Small tables with named rows and columns. After each table, cells are looked up by row and column.

niz =
	fififo	kipuso	lemufal	gufufom
bapus	0.304	0.769	0.640	0.650
sig	0.895	0.321	0.665	0.144
nep	0.312	0.747	0.624	0.645
rese	0.302	0.755	0.606	0.680
biz	0.502	0.638	0.438	0.887
ronos	0.874	0.324	0.676	0.115

ronos, lemufal: 0.676
nep, lemufal: 0.624
biz, kipuso: 0.638
rese, fififo: 0.302
ronos, gufufom: 0.115
sig, fififo: 0.895
sig, gufufom: 0.144
bapus, lemufal: 0.640
nep, kipuso: 0.747
ronos, fififo: 0.874
rese, lemufal: 0.606
nep, fififo: 0.312
biz, gufufom: 0.887
sig, lemufal: 0.665
bapus, fififo: 0.304
sig, kipuso: 0.321
rese, gufufom: 0.680

Table kuf
fields: vuvebav, vazadup
ziko: [-1.6, 9.2]
dizo: [1.9, -4.4]
nokal: [5.8, -0.9]
tep: [6.9, -0.4]
baza: [-6.9, -5.1]
fikilu: [8.1, 1.6]
monizi: [-7.3, -4.6]
koba: [-8.4, -2.5]
roro: [0.1, 9.9]
fis: [7.2, 0.2]
kuforu: [8.1, 0.9]
bupe: [-2.0, 8.4]
naguz: [-1.4, -7.4]

tep, vuvebav => 6.9
fis, vazadup => 0.2
baza, vazadup => -5.1
fikilu, vazadup => 1.6
kuforu, vuvebav => 8.1
bupe, vuvebav => -2.0
baza, vuvebav => -6.9

vetu:
	mobagiv	fibo	dabole	bigeme
zakiver	141	167	93	72
gesiz	181	184	162	180
rol	165	156	164	212
bevok	107	81	180	152
sir	131	153	61	118

What is the fibo of gesiz in vetu? 184
What is the fibo of bevok in vetu? 81
What is the mobagiv of sir in vetu? 131
What is the fibo of sir in vetu? 153
What is the bigeme of gesiz in vetu? 180
What is the bigeme of rol in vetu? 212
What is the dabole of zakiver in vetu? 93
What is the mobagiv of zakiver in vetu? 141
What is the dabole of rol in vetu? 164
What is the dabole of sir in vetu? 61
What is the mobagiv of gesiz in vetu? 181
What is the fibo of rol in vetu? 156
What is the dabole of bevok in vetu? 180
What is the mobagiv of bevok in vetu? 107
What is the dabole of gesiz in vetu? 162

Table puvizi
,sosigep,botato,pim,mal,mab,dek,sovo,bel,fol,pariga
geki,51585,43027,43756,45429,35161,6269,48724,29801,48310,50000
bivave,52924,46916,79406,50108,43829,6696,39141,53702,39180,48204
rafulo,59646,49387,79994,46408,43772,87055,31312,58108,43634,42567
mudile,32630,56598,54293,60081,70804,36849,49500,36242,50439,52702
fifulo,25934,48783,54914,46846,30182,45547,26669,51511,39257,52331
popu,43857,43476,46917,44794,59893,64398,34929,56666,48800,44345
pabivu,41624,44800,46018,48873,38812,25667,60499,60166,61455,46548
varage,57599,39879,34117,51032,50848,13570,55521,35726,39972,43394
sibu,44861,42686,61558,45356,66251,39955,58568,55078,52883,56292
dopima,59007,51407,58141,47041,51505,22650,45177,52526,32122,54653
lem,43608,50488,60160,44594,70658,54593,33683,58171,52550,41857
sotu,28840,45892,30950,42955,23848,63306,48747,10428,47021,50364

sibu, botato => 42686
sibu, pim => 61558
rafulo, sovo => 31312
dopima, pariga => 54653
sotu, mab => 23848
rafulo, bel => 58108
dopima, mab => 51505
popu, pariga => 44345
fifulo, dek => 45547
mudile, bel => 36242
varage, botato => 39879
mudile, pariga => 52702
sotu, pim => 30950
popu, mab => 59893
lem, mab => 70658
fifulo, mab => 30182
sotu, bel => 10428
rafulo, mab => 43772
bivave, sosigep => 52924
Which row has the largest dek? rafulo

Table dosotov
columns: dav, vos, ziforu, ses
besa: [613, 535, 300, 732]
vobeto: [800, 659, 945, 784]
nat: [720, 463, 762, 821]
lalud: [547, 506, 757, 784]
ronufi: [777, 304, 248, 495]
rati: [634, 525, 263, 679]

nat, ziforu -> 762
rati, dav -> 634
lalud, dav -> 547
lalud, ziforu -> 757
ronufi, ziforu -> 248
rati, vos -> 525
vobeto, ziforu -> 945
vobeto, dav -> 800
lalud, ses -> 784
besa, ses -> 732
nat, vos -> 463
lalud, vos -> 506
besa, vos -> 535
ronufi, vos -> 304

ner:
,tizu,vatizar,tanap,tor,zafiket
zapit,27.0,-37.7,-0.1,25.2,-49.4
mon,-9.3,29.0,27.7,-35.0,44.2
tas,-21.7,0.8,61.1,2.9,25.1
kasosa,14.8,30.5,-51.7,-37.4,-7.8
muboso,5.9,1.0,-61.3,0.8,-41.1
zus,-9.8,42.7,20.9,-8.7,-52.2
tet,17.4,40.8,-33.9,-45.6,-5.3
puroku,-33.6,-34.4,-18.8,46.3,-21.1
patomur,19.5,42.4,-24.0,-49.1,-0.1
godil,35.9,35.9,11.2,-43.7,-20.0
vud,-3.0,-51.0,1.6,17.3,46.6
zar,26.8,23.0,25.4,-46.2,29.5

tanap of kasosa: -51.7
vatizar of kasosa: 30.5
tizu of zapit: 27.0
vatizar of tet: 40.8
vatizar of puroku: -34.4
tor of vud: 17.3

gedogog:
|  | maza | kobugom | vaku | poku | goraleg | denomu | gesok | zaf | vomi | fifisem |
|---|---|---|---|---|---|---|---|---|---|---|
| golurup | 140 | 181 | 88 | 138 | 90 | 105 | 65 | 108 | 71 | 133 |
| kesagu | 168 | 117 | 199 | 136 | 119 | 191 | 125 | 101 | 137 | 127 |
| vunu | 152 | 78 | 106 | 77 | 107 | 159 | 58 | 142 | 87 | 140 |
| bovonal | 121 | 124 | 197 | 125 | 132 | 170 | 87 | 162 | 98 | 171 |
| kubale | 77 | 178 | 123 | 126 | 126 | 99 | 123 | 72 | 189 | 100 |
| lar | 128 | 95 | 142 | 73 | 166 | 122 | 87 | 101 | 95 | 53 |
| keko | 63 | 142 | 127 | 122 | 132 | 138 | 37 | 108 | 140 | 90 |

kesagu, denomu => 191
vunu, gesok => 58
bovonal, kobugom => 124
vunu, kobugom => 78
bovonal, goraleg => 132
lar, vomi => 95
lar, goraleg => 166
golurup, poku => 138
kesagu, gesok => 125
golurup, vaku => 88
vunu, vomi => 87
kubale, goraleg => 126
keko, zaf => 108
kubale, vomi => 189
vunu, poku => 77
lar, kobugom => 95
kesagu, maza => 168
vunu, fifisem => 140
lar, vaku => 142

doz
|  | litikal | mut |
|---|---|---|
| gisimer | 47 | 138 |
| rurumas | 18 | 106 |
| vopesan | 210 | 103 |

mut of rurumas = 106
litikal of gisimer = 47
litikal of rurumas = 18
mut of gisimer = 138
mut of vopesan = 103
litikal of vopesan = 210
Row with the largest litikal: vopesan

Table nezer
|  | ladum | femorir | bas | lonazev |
|---|---|---|---|---|
| savuran | 5.255 | 0.315 | 6.771 | -5.411 |
| bapavuk | 4.553 | -1.035 | 5.288 | -3.976 |
| rutul | 7.582 | -0.209 | 5.612 | -5.026 |
| denov | 6.395 | -0.324 | 6.121 | -6.006 |

rutul, ladum -> 7.582
bapavuk, ladum -> 4.553
rutul, lonazev -> -5.026
bapavuk, femorir -> -1.035
denov, femorir -> -0.324
denov, ladum -> 6.395
savuran, bas -> 6.771
denov, bas -> 6.121
bapavuk, lonazev -> -3.976
savuran, lonazev -> -5.411
savuran, femorir -> 0.315
rutul, femorir -> -0.209
denov, lonazev -> -6.006
rutul, bas -> 5.612
bapavuk, bas -> 5.288
savuran, ladum -> 5.255

Table runosas
|  | pege | zik | muda | gagino |
|---|---|---|---|---|
| namabef | 130 | 61 | 69 | 61 |
| topa | 36 | 64 | 36 | 65 |
| nol | 124 | 64 | 148 | 78 |
| pogor | 96 | 84 | 27 | 69 |
| zan | 66 | 70 | 110 | 80 |
| mek | 119 | 82 | 49 | 68 |
| ton | 67 | 82 | 130 | 92 |
| fir | 145 | 59 | 201 | 86 |
| fibunod | 126 | 88 | 57 | 73 |
| degu | 126 | 83 | 152 | 90 |
| bil | 74 | 56 | 158 | 78 |

What is the gagino of namabef in runosas?
61
What is the zik of nol in runosas?
64
What is the gagino of fir in runosas?
86
What is the muda of nol in runosas?
148
What is the pege of nol in runosas?
124
What is the muda of fir in runosas?
201
What is the zik of zan in runosas?
70
What is the gagino of topa in runosas?
65
What is the muda of bil in runosas?
158
What is the pege of fir in runosas?
145
What is the gagino of nol in runosas?
78
What is the muda of mek in runosas?
49
What is the pege of mek in runosas?
119
What is the muda of degu in runosas?
152
What is the gagino of ton in runosas?
92
What is the pege of degu in runosas?
126
Row with the largest gagino: ton

